One vector is turned by the same rotation once a step. Each row is the vector after some number of steps, and that number follows the row.
The counts run from 0 to 375.
[117 137 165 114 158 134 124  94 132 179  91  88 147 148 134 133 102 128
 145  94 149 147 115  69 108 149 136 162 141 137 101 118 150 151 123 133
 112 108  95 159 122 111 122  88 103 143 151  82]  235
[167 144 170  89 138 121 133 153 132 122  61 143 118 114 142 129 173 125
 130  74 154 115 138 119 120  89 145  94 107 104 124 103  92 142 115 129
 127 170  90 144 147 153  88 164 130 161  95 152]  282
[ 62 109  88 198 113 119 112 118 125 153  93 134 137 139 103 148 143 130
 127 115 115 126 122  81 171 175 110 104 122 134 118  78 159 148 102  81
 125  94 100 122 134 134 146 122 155 106 143 135]  256
[168 127 127 128  99 140 131 164 113 101 154 150 129 121 112 118  79  95
  86 149  71 141 129 162 137 116 122 101 127 137  95 189  85 115 140 100
 128 174 134 105  85 141 143 191 133  96 137 145]  11
[102 102 118 107 144 130 136 137 107 108 107 141 118 128 173 163 114 171
 138 120 116 154  95  71  56 117 113 129 123 103 158 129  74 146 100 116
  75 161 112 120 161 122 126 121 136 161 114 157]  130
[109 132 149 120 150 134 105 123 119 123  75 109 150 133 128 129 175 148
 159 116 147 115 161  97 109 140 137 150 110 132 165  67 156 174 129 132
 170 113 131 160 159 180  82 127 137 139  81 105]  350
[120 173  96 153 112 106 130  90 134 138 141 172  94 118 127 110 137 141
  90 158 133 146 140 157 179 149 106 138 154 173 125 167 115 105 136 122
 161 154 145  96 108 104 127 108 120 125 210 142]  125
[150 181 167  71 107 135 134 112  98 106 124 145  99 112 111 127 169  85
 128 138 145 149 124  99 122 130 126 138 169 105 140 114  92 129 109  98
 171 164 177  77 101 128  84 161 134 132 144 164]  110
[185 152 194  82 142 142 126  89 124 156  80 138 149  94 132 127 150 126
 168 146 189 145 127  86 107 122 153 123 146 106  78 109 136 109 122 130
 102 133 100 126 118  95 106 111 130 135 113 167]  202
[117 112 133  94 165 131 113  83 118 178  71  98 154 166 140 123  98 154
 129  89 160 159 104  68 112 143 132 178 140 156 137 115 161 144 133 137
 137 121 107 155 123 143 116  91 125 135 131 133]  234
[ 87 100 100 172 110 126 112 177 104 145 137 132 138 177  75 114 106 117
  90 121 105 124 156  85 144 168 138 151  94 153 154  97 152 110 112  86
 125 119 161 137  91 147 127 166 163 102 140 118]  175
[107 113 125  71 153 143 121 136  72  98 114 111 120 136 145 158 120 162
 128 111 130 151 112  77  89  95 126 150 131  97 175 130 101 128 115 117
 100 162 104 141 143 109  92 101 146 185  92 157]  131
[148 160 135  99 128 131 139 132  98  92  84 147 102  52 137 143 132 104
 141 148 129 149 163 142 178 119 104 106 170 142 109 158  99 128 146 142
 137 184 127  98 138 135 109 143  82 134 143 119]  296
[164 140 171 145 113 151 147 114 150 132 157 121 152 115 134 143 154 100
 151 124 114  82 155 191 125 124 142  81 124  98  81 122 105 125 132 132
 123  68 106 128 131 132 148 113 118 114  72 142]  170
[ 96  91 115 131 151 154 130  81 117 143 124  97 176 171 128 119  51 142
 122 106 133 140 118 105 142 139 106 145 109 166 147 148 184 104 164 125
 144  84 129 138 113 162 126 108 125 129  78 134]  335
[175 144 180 137 118 119 126 122 144 177 117 121 135 115 115 147 198  95
 165 117 133 115 134 119 134 127 153  95 147  58  59  73 123 144 110 116
 133  96  93 132 137 121 150 140 153 110 114 160]  271
[ 71 100  90 146 126 109 120  98 123 158 165 123 125 203 123 130 104 146
  68  89 107 148  73 106 150 136 115 144 132 135 146 123 142 106 128 103
 149 134 129 110  94 127 140 131 153 137 160 162]  324
[127 100 145 155 147 145 110 112 123 150  73 137 190 113 118 108  76 131
 162 152 156 136 130  75 121 147 114  93  96 162  80 105 184 105 127  95
  99 115 104 129 126 143 134 154 140 105  86 138]  2
[161 152 190  95 154 122 111 128 137 146  86 150 147  95 158 104 167 151
 161 151 172 140 135  88  67 138 147 147 111 113 118  95 126 145 107 136
 112 151 108 156 158 124  83 116 128 147 121 126]  17
[165 132 153 154 130 118 127 150 149 187  95 115 168  94 109 128 184  95
 179 114 122 124 154  91 108 159 159 128 123 109  74  88 147 168 108 120
 120  96  96 161 154 124 143 122 129 112 120  85]  86
[108  86 107 133 136 128 146 187 105 130  85  97 105 145 118 178 115 112
 141  83 107 129 157  73 109 145 132 149 150 141 147 126  96 162 106 127
  75 122 127 147 152 132 137  96  96 123 129  85]  246
[123 127 148 187 110 140 123 128 164 128 154 165 200  94 140 121 110 107
 167 138 106 135 107 112  92 163 133  80  71 129 102 112 154 109 120  79
 116 125 112 138 148 130 129 161 132 130  84 121]  370
[ 74 114 109 120 141 141  97 139 108 121  38 108 135 134 129 138 137 156
 132  93 125 125 134  85 141 153 114 130 133 145 159  85 151 183 124 115
 154 122 102 151 135 187 108 130 137 137 117  93]  165
[138 168 157 149 122 114 114 102 152 138 171 150  89 116 129 110 152 148
  98 151 124 117 146 166 146 147 129 153 149 139 132 139  90 109 138 149
 121 147 135 122 115  69 128 113 100 137 210  95]  308
[107 123 144 145 124 126 107  83 120 106 190 141 116 116 124 114 104 133
  90 160 115 129 125 163 189 122 115  89 126 128 110 135 158  56 149 117
 134 167 108 120 103  89 126 152 117 157 125 131]  22
[208 162 143 112 128 136 130 119 147 162  84 150 145  92 106 103 122  99
 129 133 168 143 166 145 173 108 138 113 121 154  65 165 143 101 160 142
 153 132  89 145 117 134 130 124 123 112 117 157]  285
[189 149 158 120 109 121 162 127 134 123 141 163 103 137 108 107 162  97
  97 136 156 106 164 165 158 112 133 105 145 149 107 136  83 110 134 139
 150 145 167  87 101 149 129 181 126 105 147 164]  9
[139 110 151 172 134 143 143  71 157 167 118 111 171 154 142 137  81 142
 115 126 112 120  94 153 136 138 102  89 118 135  63 135 135 147 148 127
 134  65  98 128 102 151 170 130 109  82 125 144]  253
[107 133 131 187 116 110 123 111 139 111 211 172 118 119 134  98 109 143
 102 159 119 120 144 159 161 157 122 120 102 147 147 132 132  53 144 129
 119 171 135 120 135  93 116 147 112 148 152  98]  207
[143 126 167 114  99 130 112 192 111 120 127 100 117 135 103 132 157  93
 142 128  75 126 151 111  86 155 157 163 137  91 138 102 107 183 109 110
 141 144 168 140 128 150 117 182 119 116 130  78]  178
[ 95 134 105 111 111 134 133 126 112 147 133 113 114 187 101 134 132 122
  85  97 110 143  91  72 100 138 134 168 140 119 159 130 106 138  87  82
 112 120 141 118  73 107 113 107 161 137 156 164]  142
[129 150 195  82 129 134 128 116 112 118 103 142  97 136 115 118 150 129
 117 119 165 129 122  70 102 141 139 134 144 113 109  82  81 133 100 110
 104 170 158  96  99 106 101 172 115 134 161 129]  293
[135 152 119  84 156 128 124 122 118 138  93 106 132  97 131 126 147 133
 143 101 166 143 157 106 144 122 137 181 138 150 163 149 159 102 134 157
 136 130 112 154 144 115  87  46 136 184 101 120]  317
[169 145 150  96 111 125 116 155  90 141 129 126  88 141  68 110 172  91
  94 115 151 100 182 117 175 109 166 141 154 116 118 101 129  83 115 129
 128 165 148 116  88 108 105 155 160 138 134 162]  375
[134 101 102 142 124 136 133 126  81 117 134 112 133 176 108 138  95 136
 110 166 105 132 139 142 109 130  96 137 144 133 134 141 106 158 133 141
 152  90 177  87 108 177 171 149 137  64 127 164]  161
[ 87  94 137 164 141 130 148 116 154 166 129  88 161 153 130 157 102 104
 149  69 114 133 108  87 122 170 128 124 112 141 113 111 165 121 129 116
 103  88 114 147 147 117 138 114  88 140 103  66]  337
[ 79  90 124 163 156 137 152  88 135 169 103 112 170 156 135 142  73 123
 144  85 158 139 101  75 148 167 118 121 107 177 128 127 175 117 141 130
 131  82 126 140 139 144 137 125 101 129 100  99]  336
